Read these off the array that follows. Indices start at 0.
1) Which number is the entry at row 0, column 0?
2) Which number is the entry in row 1 and column 0?
3) Which number is the entry in row 0 and column 1?
4) Which number is the top entry of the column that holds the largest entry?
5) Which number is the maximum?
6) Which number is the top-right entry?
7) Which number is the entry in row 2 and column 2?
8) Which number is the entry just left of 115?
[[125 137 108 142 116 112 114 108 121 126 126]
 [132 112 135 115 143 149 145 142 132 134 126]
 [143 111 133 112 141 142 134 134 129 133 114]
 [117 126 128 129 131 139 140 136 129 130 138]
 [140 128 135 121 118 118 112 126 125 126 114]
 [136 130 126 127 116 117 112 120 122 127 116]
 [148 126 146 114 127 120 113 131 130 126 111]
 [123 118 138 120 146 149 151 145 136 132 137]]
1) 125
2) 132
3) 137
4) 114
5) 151
6) 126
7) 133
8) 135

arr =
[[134 147 129 139 121 130 127]
 [108 106 136 101 124 117 152]
 [140 142 121 142 135 129 110]
 [130 135 130 123 137 104 118]
 [147 149 119 153 133 138 105]
 [115 106 131 108 131 120 139]
 [132 128 125 128 138 119 116]
 [127 117 125 128 129 139 129]
 [140 140 125 141 135 123 109]]
The top-right entry: 127
The second entry, reading row by row -> 147
The entry directly above the largest entry is 123
Give the 2nd largest entry.
152
The smallest entry in the first row is 121
Give the entry just left of the centre entry.
119
The first entry in reading order -> 134
The bottom entry of the column that holds the smallest entry: 141
Give the first entry of the smallest entry's row.
108
The 3rd largest entry -> 149
The entry just right of the smallest entry is 124
Give the entry directly below the largest entry.
108
Give the last entry, reading row by row.
109
Give the 3rd-last entry, reading row by row.
135
Give the bottom-left entry.
140
Give the largest entry in the first column.
147
The third entry on the main diagonal -> 121
The smallest entry in the last column is 105
Give the second entry on the main diagonal.
106
Give the 3rd entry on the diagonal from the top-right corner.
135
Give the 2nd smallest entry.
104
The entry directly above the smallest entry -> 139
Give the entry directly above 116.
139

[[130 150 145 124 128 124 139 125 127 142 123 138 128]
 [133 104 113 120 123 130 114 135 120 110 126 112 120]
 [125 105 118 119 131 121 120 127 141 113 123 129 140]
 [126 100 106 135 128 129 108 119 129 109 127 117 131]
 [123 139 136 122 124 120 134 126 125 133 127 128 128]
 [135 110 124 131 131 134 115 129 137 111 131 122 132]
 [142 133 142 123 133 127 126 124 128 125 127 127 121]
 [139 127 137 139 145 140 127 127 145 130 135 144 136]
 [113 149 134 131 128 121 146 125 130 147 130 141 133]]
Counting starts at 0.
What is the entry just left of the smallest entry? 126
What is the top-left entry? 130
The entry just right of the centre entry: 126
What is the entry at row 0, column 2? 145
What is the entry in row 2 and column 0? 125
The entry at row 1, column 0 is 133
The minimum -> 100
The bottom entry of the column that holds the smallest entry: 149
What is the centre entry? 134
The top entry of the column that holds the largest entry -> 150
What is the entry just left of the centre entry? 120
The entry directly below the smallest entry: 139
What is the bottom-left entry? 113
The entry directly below the largest entry: 104
What is the entry at row 2, column 1? 105
The entry in the top-right corner: 128
What is the entry in the bottom-right corner? 133
The entry at row 1, column 2: 113

[[126 138 135 149 128 128 136 149 127 103 124 132 121 146 135 127]
 [128 133 128 126 116 127 123 120 139 128 141 134 139 128 125 130]
 [120 137 147 118 114 133 131 125 116 122 127 129 130 131 117 132]
 [133 133 142 122 147 102 131 155 128 144 107 115 134 142 150 138]
 [143 127 127 126 143 138 129 131 126 125 153 137 126 120 144 126]
 [117 127 146 117 122 136 138 119 117 126 132 128 127 135 122 125]
 [126 132 140 120 129 135 131 127 119 129 132 128 124 131 127 126]
 [136 121 120 128 154 137 135 127 129 137 149 134 126 128 152 125]
 [131 136 129 125 117 123 126 124 142 127 146 139 144 128 131 131]
 [122 128 145 119 129 134 136 124 120 129 132 128 126 136 129 128]
 [128 133 135 122 125 117 128 135 138 136 132 128 139 131 137 138]
 [127 135 137 121 122 118 129 130 138 131 130 133 146 133 133 134]
 [120 129 145 119 134 134 140 123 118 133 137 132 127 136 132 128]]
Rows and columns are numbered from 0.
Report the entry in row 1 and column 0.
Answer: 128
The entry just right of the smallest entry is 131
The entry at row 0, column 1 -> 138
Report the top-left entry.
Answer: 126
Report the entry in the bottom-right corner.
Answer: 128
The entry directly below the largest entry: 131
Report the entry directly above the largest entry.
Answer: 125
Report the entry directly above the smallest entry.
Answer: 133
Report the bottom entry of the column that holds the smallest entry.
Answer: 134
Report the maximum.
Answer: 155
The entry in row 2 and column 0 is 120
The entry just left of the smallest entry: 147
Report the top entry of the column that holds the largest entry.
Answer: 149
The bottom-left entry: 120
Report the entry in the top-right corner.
Answer: 127
The entry directly below 107 -> 153
Report the bottom entry of the column that holds the largest entry.
Answer: 123
The entry at row 0, column 2 -> 135
The entry at row 2, column 1 -> 137
